128 stands for zero in the data rows.
Some points, one per row:
[110  95 160  80 151 146 110 153 118 129 143 115 118 103 136 168 138 121]
[157 174 120 174 128 165 117 116 147  72 134 167 148 198 146  92 168 119]
[168 193 132 180 159  90 149  91 101  48 163 160 171 177 122  88 181 169]
[198 169 108 154 143 113 164  86  97  28 178 165 164 168 103 115 167 147]
[112  92 134  87 119 126 124 193 154 155 133 105 146 106 138 157  75 104]
[ 94  65 137 117 156 155  82 189 159 159  98  79 104 107 136 157  72 126]
[149 165 129 130 145 105 140 123 131 168 129 103 139 135 142 139 138 110]
[124  96 124  90 120 159 116 143 112 167 105 112 143 106 121 150 136 110]
[  9   0 104  79 115 175  98 219 183 225 115  70  56  83 164 172  10  59]
[221 239 125 175 131 116 160  65 121  33 156 155 196 159 149  56 229 178]
[103  82 117 141 142 105 130 138 119 133 154 127 111 147  99 130  51 128]
[237 188 122 143 140  56 169 132 139 111 149 160 139 159  97 105  96 109]
[228 255 152 188 108 158 124  58  75  20 110 188 216 181 154  54 255 207]
[202 255 122 200 127  95 146  64  82  41 157 169 196 195 102  89 214 170]
[231 206 141 154 130  46 177  77 120  97 172 147 200 138 116 150 148 114]
[137 133  78 183 131 106 129 109 102  90 156 133 156 152 131 106 157 135]
[121  79 168  79 130 146 127 138 149 161  70 103 148 102 104 137 117 133]
[ 97  77  97 119 111 140 121 127 136 131 180 109  95 134  73 135 122 142]
[140 155 126 140 119 146 116 123 119 121 109 115 163 122 132 131 169 133]
[168 181 133 186 136  69 143  58 128  85 198 179 120 179  89 124 130 164]
[151 172 122 143 123  74 119  92 119 110 175 145 157 167  74 139 147 128]
[228 227 158 183 143  84 189  71 129  80 165 172 171 190 107  99 128 133]
[152 102 120 104 144 146 138 125  79 182 101 106 138 120 106 110 165 148]
[118 113 120 116 112 139 122 137 123 136 109 107 145  92 131 119 142 139]
[241 230 134 193 114  64 185  75 122  71 143 180 207 161 114 118 160 158]
[ 86  75 104 142 120  88 109 128 162 168 161  77 102 123  85 123  53 112]
[180 198 162 148 165 123 126 138 113  87 128 156 197 128 138  85 189 156]
[154  69 159  52 149 146 156  79  79 171 114 126 117 130 122 159 134 137]
Here are 16 more points, each followed by its number:
[110  51 123 103 139 127 115 168 150 191 111 107 144  98 130 160 127 119] 0
[ 75  54 130  97  96 164 117 140 153 141  39 136  45 158 168 171  62  83] 1
[141  74 111 130 162 105 143 197 174 194 150  79 110 111 142 203  20  96] 2
[161  75 161  72 132 130 146  80  93 210  95 106 144 124 121 160 156 161] 3
[255 255 182 223  95 138 164   0  76   0  99 255 197 254 173  48 249 149] 4
[ 85  42 165 115  95 169 140 137 159 182  80 135  36 145 154 203  44  64] 5
[255 255 103 221 114  54 180   0  53   0 199 230 205 244 111  81 255 187] 6
[222 255 170 209 151  93 172  88 102  47 135 195 220 177 163  60 249 146] 7
[  0   8  75  84 136 145  61 224 165 232  96  61  40  72 143 191   8  58] 8
[150 161 117 142 113  91 131 139 173 123 148 104 127 152 121 139 123 119] 9
[ 72  57 114  99 129 113 117 183 146 141 153 104  71  96 116 167  70 115] 10
[121  37 129  74 139 157 132 180 178 221 128  91 104  66 140 187  67 114] 11
[117  87 118 115 121 127 135 135 137 133 109  97 103 108 108 142 125 127] 12
[156  89 113 116 140  83 134 166 154 174 134  83 133  90 139 170  64 108] 13
[138 133 164  86 140 131 125 148 128 159  98 125 174  98 149 129 146 144] 14
[119 124 125 102 124 173 110 137 149 144 114 124  87 122 153 116  99 106] 15
Which of these numbered points is nearest to each point below, ignoring the 3 directions in which the first points spread most? Its number follows each.
[170 246 125 181 129 162 134 114 126  37 149 168 154 171 161  76 174 140] > 15
[104 125 106 150 121 140 124 101 112  92 131 123 124 156  76  85 157 130] > 12
[ 54  72 114  77 129 150 101 154 147 160 149  81 121 130 132 125 116 151] > 14
[255 255 125 241 125  89 170  39 110  31 155 221 213 181 114  86 231 146] > 0
[150 225 128 183 113 128 149  83  92  44 192 186 150 198 113  90 205 153] > 10
[222 255 158 187 134 109 178  80 143  85 137 175 192 137 157  96 228 175] > 11
[112  99 107 128 141  89 144 175 134 173 116  72 136 103 101 163  86 111] > 13
[163 146 162 175 141  85 188 115 127 136 154 132 134 143 124 144  76 106] > 7
[152 154  91 159 135  95 142  87 123 110 157 138 115 145  67 108 105 129] > 12
Now 16 new points, numbered from 0 again:
[193 235 125 202 139 112 110  68  95  60 168 165 191 170 103  73 216 163] 0
[167 184 143 168 122 125 137  90 130  72 170 157 146 149 142  68 171 147] 1
[ 38  15  86  78 143 106 117 159 145 212 158  60  24 108  89 169  20 101] 2
[ 50  29 104  61 154 134 110 176 132 207 122  75  99  48 125 145  56  84] 3
[165 219 150 172 110 125 121 109 107  42 163 192 133 135 127  97 199 163] 4
[131 124 110 102 103 121 123 163 142 146 114 111 112  93 161 143 126 108] 5
[ 58  24 127  68 149 145 118 189 135 199 137  59  71  65 129 146  65 102] 6
[109 125 117 113 123 144 121 178 145 134 119 104 147 118 131 125 146 134] 7
[ 96 173 123 163 111 143 120 170 143  86 115 145 105 127 178  89 144 116] 8
[117 149 116 147 126 124 112 135 153  84 130 150 138 128 100  94 143 136] 9
[132 163 141 167 131 141 122 108  97 108 127 158 169 102 154  71 199 141] 10
[124 137 128 128 124 150 150 153 137  96  96 143 126 115 143  98 169 127] 11
[179 195 126 181 125  66 119  68 105  53 165 146 147 215  61 120 168 153] 12
[ 97 118 163 136 125 105 111 170 151 136  99  96 128 105 153 115 112  87] 13
[ 73  65 129  89 166 196  98 150 115 181 142  98 110  74 125 130 122 128] 14
[218 117 171  45 111 136 174  35  65 161  89 167 113  96 137 124 126 138] 15
The same question for these:
[164 102 155  89  76 201 153  24 108 112  76 187  68 192 104 182 126 131] > 15
[114 132 117 131 170 140 106 138 131 138 123 112 157  79 124 107 180 147] > 3
[120 142 138 126 151 162 126 127 107 122 130 118 135 120 125  93 203 157] > 6
[134  64 154  65 106 185 104  79 102 155  65 142  83 128 107 125 111 159] > 15
[ 27   0 110  58 149 109  94 245 204 240 122  42  43  78 134 190   0  70] > 7
[229 102 181  87 120 141 162  32  99 181  58 187 117 181 124 172  78 126] > 15
[ 96 105 130 168  54 190 150  64 105  89  60 211  59 203 159 135  94 157] > 15
[ 10   0  89  79 141 104  86 233 176 231 152  55   2  69  88 190   0  71] > 6
[ 99 140  87 123 151 124 117 100 125 126 137 138 119 139  89 119 124 159] > 2
